Families of rows that turns and mirrors carry onto each other, the same ones carrying the whole set onto itself: the rest of each named row's family, in list order
10 families of 4 rows
Z634: [ 11  11  -2  13 -34  -3  14  -9  11 -17  -8 -39 -30 -33 -27  13]
Z938: [-24  -4  18  -7  25  10 -13   0  36 -50  -3   4 -14 -19  -7   1]
Z813: [  5   8 -21  10   0 -22  15 -20   9  22  21 -16 -25 -28 -38 -13]
Z374: [ 15   9 -16   0  21  -4  14 -31   8  21  31  -9 -24 -38 -32  -6]
Z55: [ 13 -11 -11  23 -22  -3  26 -11   1 -18 -14 -29 -12 -34 -26  13]
Z245: [  0  -4  25 -11  17 -12 -10 -44  32  -5  40   5 -10   2   4  13]
Z591: [  7  -4 -16 -10  -6  -4  20 -24  -1  26  29 -31 -16 -23 -35   2]
Z339: [  6   1 -12 -15 -11 -20  -4 -32  21  31   5  -8 -16 -32 -38  -3]
Z804: [ 18  -8 -25  11 -23   3  21  -7  10 -18 -20 -29 -32 -19  -9   2]
Z396: [ 29  -1   7  11 -29   3  11  -2   9 -24 -11 -19 -34 -31 -14  20]
Z65: [ -7 -11   6  -5  18  14  -2   9  21 -45 -16  10 -22  -3   2  17]
Z455: [-10  -5  17 -11  23  14  -2   0  42 -47 -10 -11  -3  10 -16  13]
Z138: [-14  -4  16 -27  22  -9 -12 -40  41  -8  22   4  10   9 -16  12]
Z159: [ 25  13 -16  21 -20  11  24 -15   5 -16 -10 -28 -22 -25 -11   4]
Z556: [-14 -19  31   2  14  16  -1   2  39 -43   7   4  -7   1 -14  -4]
Z26: [-22 -20  20  -7  13   8   1  12  34 -47  15  -3  -3 -17   2  13]
Z939: [-20 -17   8 -33  23 -12 -12 -44  39 -13  29  -5   2  -1 -20   3]
Z513: [  1 -11 -25 -11  -4  -4   8 -31  12  28  22 -26 -19 -40 -34   6]
Z843: [-20  -2   8 -17  23  -8   4 -33  31 -25  41   2   9 -11  14   1]
Z976: [ -5 -14  25 -14  24 -19 -11 -36  24 -25  35 -10  15  -3   0   6]
Z131: [  0 -15 -20 -11  14  -7  -4 -32   4  31  20 -22 -11 -37 -28   3]
Z10: [  6   5 -11  12 -18  10  23   2  11 -17 -11 -30 -48 -19 -22  20]
Z167: [ -3   2 -30   6  -3 -14  18 -36   8  12   9  -5 -14 -46 -36   2]
Z294: [-27 -19  16 -18  30  -4 -14 -41  27 -20  39 -13   1  -5 -23  15]
Z601: [  6   2 -17  -3  -2 -17  18 -33   7  28  32 -19 -30 -17 -28  11]
Z917: [ -7 -16  23   5   5   3 -17  12  35 -38 -14  -1  -3  -3  -6   4]
Z205: [ -4  -5  18   0  31  18  -4   8  40 -49   8 -11 -30 -10 -12  18]
Z901: [ 12  -4 -11  -4  -7 -18   7 -36  12  28  23 -20 -41 -31 -24   1]
Z897: [-20 -14  12   2  12   3  -6 -13  30 -56  -5   3 -19  12  -1   4]
Z132: [ 20  -2 -10  12 -10   5  18  -4  12 -16  -9 -41 -52 -28 -20   7]
Z622: [-15 -19  18 -10  12  14   0  -8  37 -52 -14 -15 -12   8  -9   0]
Z784: [ 16  -6 -20   6 -18   3   5  -8   7 -29 -30 -27 -29 -23  -1  11]
Z863: [ -9  11   3 -19  34  -9 -16 -45  36 -16  32 -16  14 -15 -11   3]
Z836: [ -8   1  12 -23  19  -7  -6 -43  43 -34  42  -1   4  -7 -13   8]
Z128: [ 26   6 -10   6  -5   4  17  -5  15 -22 -24 -47 -18 -19 -27  -2]
Z312: [-19 -10  22 -18  34  -8   0 -41  19 -11  36  -7   7   2  -7  16]
Z599: [ 12  -5 -21  -1  -8 -10   5 -14  11  24  23  -9 -18 -43 -42  11]
Z835: [ -7  -7  11 -26  31  -2  -6 -44  13  -3  39  -9   9 -10  -6  24]
Z695: [-21  -8  13 -10  19   5  -2   1  30 -54  -8   6 -20  -2  -4  21]
Z147: [  9   6 -24  -2 -31   4  21  -1   9 -18 -14 -18 -40 -21 -18   6]

The rest of the family of Z599: Z938, Z159, Z976
The rest of the family of Z591: Z294, Z897, Z147
The rest of the family of Z863: Z374, Z396, Z917
The rest of the family of Z205: Z245, Z339, Z128
The rest of the family of Z26: Z55, Z843, Z167
The rest of the family of Z455: Z138, Z901, Z132
The rest of the family of Z556: Z634, Z813, Z836
The rest of the family of Z601: Z939, Z10, Z622

